In the data rows, the value 500 means zero.
Some points:
np.array([674, 325, 648, 330, 718, 395, 398, 664, 542, 605, 406, 618, 453, 611, 335, 703, 408, 270, 407, 708, 428, 690, 349, 480, 656, 539, 633, 385, 631, 622, 619, 374])
np.array([749, 681, 276, 299, 633, 349, 482, 554, 581, 259, 656, 403, 697, 706, 696, 645, 321, 634, 429, 594, 719, 402, 262, 293, 321, 744, 680, 356, 711, 657, 653, 310])
np.array([297, 713, 281, 460, 515, 612, 304, 593, 677, 689, 437, 255, 686, 343, 609, 324, 567, 602, 359, 389, 665, 394, 653, 355, 559, 428, 340, 493, 305, 449, 470, 541])
np.array([654, 323, 471, 511, 566, 687, 528, 596, 386, 647, 340, 691, 292, 282, 370, 346, 320, 619, 272, 460, 387, 703, 553, 281, 368, 405, 339, 410, 443, 338, 500, 379])
np.array([318, 710, 593, 710, 573, 649, 393, 618, 636, 596, 581, 378, 639, 383, 693, 725, 712, 450, 302, 301, 438, 441, 577, 304, 457, 339, 327, 694, 481, 523, 728, 491])
np.array([672, 280, 739, 582, 385, 224, 340, 413, 774, 460, 576, 308, 707, 333, 703, 288, 311, 659, 670, 303, 520, 660, 688, 416, 740, 461, 296, 353, 740, 310, 678, 241])
np.array([315, 643, 338, 524, 396, 655, 647, 689, 540, 764, 520, 422, 267, 735, 254, 580, 589, 611, 297, 325, 567, 411, 472, 636, 625, 341, 354, 361, 417, 501, 724, 338])
np.array([616, 356, 304, 695, 618, 622, 709, 266, 552, 592, 259, 659, 336, 534, 363, 424, 391, 264, 653, 518, 345, 665, 699, 243, 693, 551, 414, 766, 629, 516, 431, 690])
np.array([518, 642, 427, 323, 306, 605, 530, 293, 656, 394, 637, 628, 329, 429, 499, 650, 444, 629, 687, 285, 581, 361, 371, 616, 389, 576, 582, 387, 406, 307, 367, 652])
np.array([664, 501, 281, 620, 285, 610, 631, 345, 300, 628, 529, 625, 767, 390, 626, 595, 719, 298, 636, 697, 389, 618, 291, 582, 640, 467, 320, 542, 464, 378, 411, 645])
np.array([466, 408, 544, 598, 546, 297, 703, 662, 343, 488, 635, 302, 729, 336, 589, 282, 633, 556, 687, 291, 374, 711, 592, 761, 560, 654, 661, 761, 768, 729, 742, 702])
np.array([412, 278, 421, 323, 297, 639, 427, 598, 368, 233, 268, 417, 703, 659, 390, 695, 725, 389, 658, 435, 686, 630, 711, 302, 672, 290, 421, 436, 671, 417, 344, 319])
np.array([322, 655, 405, 629, 299, 294, 712, 289, 647, 641, 683, 567, 730, 546, 471, 373, 631, 635, 597, 705, 710, 455, 657, 280, 304, 291, 308, 718, 759, 725, 362, 642])
np.array([399, 592, 320, 679, 694, 524, 701, 695, 601, 590, 663, 556, 540, 726, 303, 579, 434, 554, 354, 340, 680, 367, 623, 536, 724, 517, 328, 539, 337, 688, 691, 338])
np.array([278, 663, 611, 303, 660, 367, 415, 608, 510, 229, 299, 321, 554, 650, 652, 669, 418, 675, 392, 702, 637, 439, 264, 334, 335, 437, 558, 324, 707, 659, 698, 727])
np.array([690, 659, 490, 724, 573, 431, 315, 625, 632, 629, 404, 331, 323, 321, 685, 285, 697, 332, 708, 652, 635, 354, 650, 290, 343, 303, 773, 372, 663, 633, 515, 548])
np.array([360, 266, 617, 416, 716, 265, 293, 620, 408, 469, 365, 504, 255, 331, 309, 356, 401, 634, 325, 640, 660, 725, 352, 656, 672, 633, 575, 777, 436, 555, 354, 650])
np.array([304, 665, 594, 731, 322, 309, 460, 519, 642, 277, 280, 626, 314, 455, 289, 494, 616, 382, 383, 543, 475, 326, 336, 486, 444, 404, 318, 325, 536, 697, 389, 315])
np.array([548, 362, 686, 566, 602, 489, 472, 679, 267, 686, 614, 763, 506, 344, 641, 247, 378, 399, 695, 368, 346, 492, 615, 457, 595, 612, 480, 354, 463, 458, 474, 695])
np.array([491, 397, 648, 433, 499, 658, 458, 513, 334, 667, 643, 627, 490, 744, 726, 540, 333, 539, 557, 352, 297, 541, 675, 617, 269, 603, 611, 361, 370, 333, 407, 642])
np.array([319, 659, 345, 400, 686, 657, 421, 602, 547, 627, 593, 289, 740, 241, 329, 293, 454, 446, 482, 417, 659, 265, 554, 339, 631, 322, 347, 389, 428, 434, 579, 353])
np.array([649, 317, 319, 487, 540, 512, 330, 691, 438, 225, 416, 640, 491, 591, 372, 482, 360, 574, 346, 296, 360, 649, 640, 257, 296, 644, 625, 472, 605, 315, 386, 683])
np.array([357, 375, 463, 605, 724, 713, 255, 368, 639, 468, 718, 262, 525, 455, 681, 669, 706, 290, 371, 287, 431, 338, 435, 437, 293, 336, 444, 731, 622, 515, 707, 325])
np.array([647, 720, 655, 509, 488, 359, 707, 370, 386, 600, 585, 319, 628, 342, 397, 516, 345, 690, 650, 596, 536, 525, 347, 622, 652, 596, 679, 752, 445, 341, 287, 634])
np.array([752, 295, 718, 517, 336, 479, 544, 682, 488, 577, 588, 367, 591, 604, 643, 591, 440, 627, 559, 317, 581, 413, 589, 558, 422, 497, 276, 364, 607, 412, 715, 473])
np.array([574, 401, 374, 662, 686, 436, 433, 588, 524, 552, 249, 702, 549, 663, 482, 477, 324, 269, 680, 702, 398, 719, 635, 699, 451, 654, 583, 336, 552, 685, 483, 300])
np.array([304, 497, 711, 510, 688, 529, 734, 293, 409, 472, 409, 261, 490, 587, 533, 311, 311, 509, 481, 556, 304, 671, 294, 375, 638, 569, 709, 742, 317, 237, 653, 298])
np.array([576, 595, 688, 618, 371, 541, 531, 578, 284, 509, 547, 289, 698, 384, 696, 266, 283, 371, 539, 580, 362, 627, 445, 674, 654, 650, 477, 337, 469, 333, 289, 557])
np.array([670, 579, 507, 669, 557, 609, 304, 535, 395, 585, 452, 682, 464, 364, 364, 561, 330, 680, 616, 409, 323, 420, 641, 309, 416, 621, 490, 348, 346, 515, 353, 681])
np.array([392, 659, 517, 690, 632, 693, 364, 342, 665, 404, 447, 602, 454, 667, 327, 299, 369, 538, 315, 712, 674, 395, 734, 638, 729, 519, 399, 417, 361, 640, 509, 363])
np.array([402, 302, 339, 374, 427, 246, 596, 293, 671, 704, 588, 560, 540, 324, 747, 570, 525, 523, 350, 655, 707, 406, 222, 580, 598, 638, 233, 431, 535, 460, 286, 667])
np.array([406, 645, 319, 652, 374, 575, 734, 589, 617, 554, 633, 603, 336, 469, 329, 320, 706, 546, 293, 409, 701, 407, 524, 733, 549, 301, 467, 474, 398, 376, 649, 356])
np.array([390, 620, 329, 445, 264, 613, 736, 702, 703, 594, 591, 481, 404, 456, 637, 264, 721, 444, 588, 749, 620, 374, 631, 257, 545, 361, 396, 568, 574, 616, 280, 464])
np.array([623, 334, 413, 418, 353, 567, 309, 517, 634, 374, 683, 590, 364, 343, 245, 691, 467, 649, 685, 387, 363, 669, 628, 518, 335, 666, 725, 416, 460, 346, 441, 481])
np.array([711, 644, 561, 602, 395, 493, 266, 327, 290, 697, 605, 274, 426, 485, 369, 607, 652, 557, 714, 601, 526, 363, 495, 614, 670, 622, 433, 686, 360, 385, 383, 662])
np.array([657, 318, 461, 426, 393, 581, 316, 596, 474, 417, 664, 637, 334, 303, 360, 734, 490, 524, 595, 375, 530, 583, 621, 685, 352, 189, 445, 496, 381, 340, 431, 516])
np.array([659, 407, 662, 263, 276, 640, 359, 624, 569, 484, 666, 703, 622, 375, 510, 548, 383, 708, 516, 390, 413, 675, 605, 586, 449, 419, 596, 481, 298, 428, 654, 705])
np.array([284, 301, 746, 418, 341, 664, 693, 654, 363, 573, 553, 248, 270, 727, 694, 598, 460, 648, 625, 302, 362, 267, 557, 712, 316, 741, 580, 372, 648, 328, 270, 523])
np.array([358, 656, 489, 665, 322, 447, 541, 641, 672, 306, 403, 683, 659, 461, 330, 399, 707, 436, 360, 317, 453, 295, 340, 633, 290, 317, 303, 507, 439, 283, 324, 291])
np.array([447, 607, 540, 321, 341, 627, 504, 327, 448, 292, 369, 681, 333, 433, 354, 316, 285, 269, 566, 558, 273, 629, 351, 576, 643, 629, 581, 661, 368, 689, 717, 318])
np.array([710, 559, 589, 355, 326, 564, 579, 304, 271, 361, 321, 673, 327, 413, 381, 411, 398, 318, 552, 517, 308, 647, 265, 542, 632, 588, 561, 677, 289, 713, 726, 269])
np.array([429, 334, 418, 607, 686, 253, 273, 603, 237, 630, 629, 398, 673, 693, 642, 597, 560, 710, 344, 691, 314, 289, 415, 398, 399, 374, 644, 408, 648, 629, 596, 255])
np.array([730, 648, 483, 681, 728, 699, 402, 552, 358, 533, 603, 443, 669, 378, 591, 485, 415, 354, 445, 483, 318, 673, 472, 697, 615, 476, 413, 338, 410, 464, 256, 584])
np.array([580, 596, 664, 285, 606, 369, 348, 608, 715, 602, 707, 623, 638, 739, 295, 697, 352, 187, 263, 658, 693, 647, 276, 254, 403, 718, 655, 341, 589, 652, 671, 708])
np.array([407, 684, 256, 286, 352, 231, 664, 278, 378, 535, 561, 275, 275, 554, 518, 572, 491, 562, 586, 672, 247, 435, 695, 721, 657, 304, 326, 348, 718, 402, 629, 739])
np.array([559, 300, 348, 674, 315, 506, 706, 288, 270, 542, 277, 626, 533, 277, 569, 708, 426, 244, 572, 654, 378, 420, 652, 257, 346, 615, 306, 293, 392, 318, 536, 561])
Along one direction, these points spread out more than along any other. How many in every 100 of the points above lie lower along it than each point below? Answers are rounded to whole numbers. More than half of the points above lie lower than the first one.
np.array([290, 462, 404, 676, 609, 576, 406, 645, 556, 438, 261, 700, 369, 576, 384, 457, 649, 669, 344, 574, 549, 361, 345, 567, 483, 542, 666, 639, 648, 376, 611, 413]) 33
np.array([525, 700, 343, 291, 606, 497, 608, 322, 474, 240, 678, 696, 341, 404, 547, 684, 572, 336, 364, 675, 656, 322, 346, 661, 525, 684, 644, 766, 344, 376, 657, 356]) 41
np.array([537, 402, 691, 520, 720, 554, 677, 356, 350, 428, 612, 517, 458, 579, 359, 509, 408, 569, 667, 273, 369, 661, 373, 307, 584, 683, 645, 526, 339, 554, 402, 551]) 98
np.array([280, 638, 412, 677, 639, 565, 436, 264, 448, 646, 539, 299, 552, 540, 500, 580, 440, 665, 410, 627, 700, 384, 632, 679, 710, 455, 383, 378, 365, 709, 525, 329]) 22
np.array([705, 545, 759, 310, 557, 270, 405, 326, 644, 451, 304, 418, 533, 585, 298, 241, 798, 357, 352, 567, 371, 643, 641, 566, 305, 648, 406, 694, 618, 641, 299, 365]) 48
np.array([316, 340, 655, 690, 630, 601, 732, 505, 244, 440, 712, 384, 270, 682, 580, 309, 694, 492, 563, 346, 737, 748, 639, 400, 278, 325, 697, 442, 300, 492, 351, 644]) 43
np.array([644, 463, 588, 357, 322, 521, 432, 476, 730, 448, 652, 598, 427, 399, 522, 640, 647, 620, 640, 497, 537, 600, 417, 664, 714, 607, 540, 462, 383, 362, 346, 703]) 61
np.array([412, 284, 673, 493, 569, 321, 709, 647, 319, 459, 313, 355, 567, 697, 664, 278, 589, 678, 343, 682, 324, 294, 291, 323, 434, 245, 671, 668, 660, 697, 693, 639]) 37
np.array([394, 346, 368, 279, 704, 327, 758, 255, 662, 309, 236, 639, 773, 628, 438, 685, 683, 624, 695, 424, 557, 594, 647, 647, 298, 712, 677, 442, 573, 596, 445, 664]) 50
np.array([353, 261, 550, 486, 307, 576, 617, 352, 630, 662, 318, 424, 676, 576, 712, 650, 432, 372, 277, 495, 451, 304, 294, 671, 277, 235, 672, 667, 350, 717, 366, 665]) 39
np.array([555, 652, 321, 359, 512, 635, 330, 689, 587, 382, 447, 485, 321, 750, 730, 621, 387, 253, 784, 622, 651, 367, 590, 504, 306, 408, 275, 477, 612, 689, 598, 299]) 28
np.array([651, 739, 632, 271, 415, 274, 327, 368, 513, 339, 273, 574, 364, 399, 667, 563, 691, 561, 400, 317, 724, 536, 332, 416, 737, 493, 715, 741, 612, 445, 339, 362]) 41
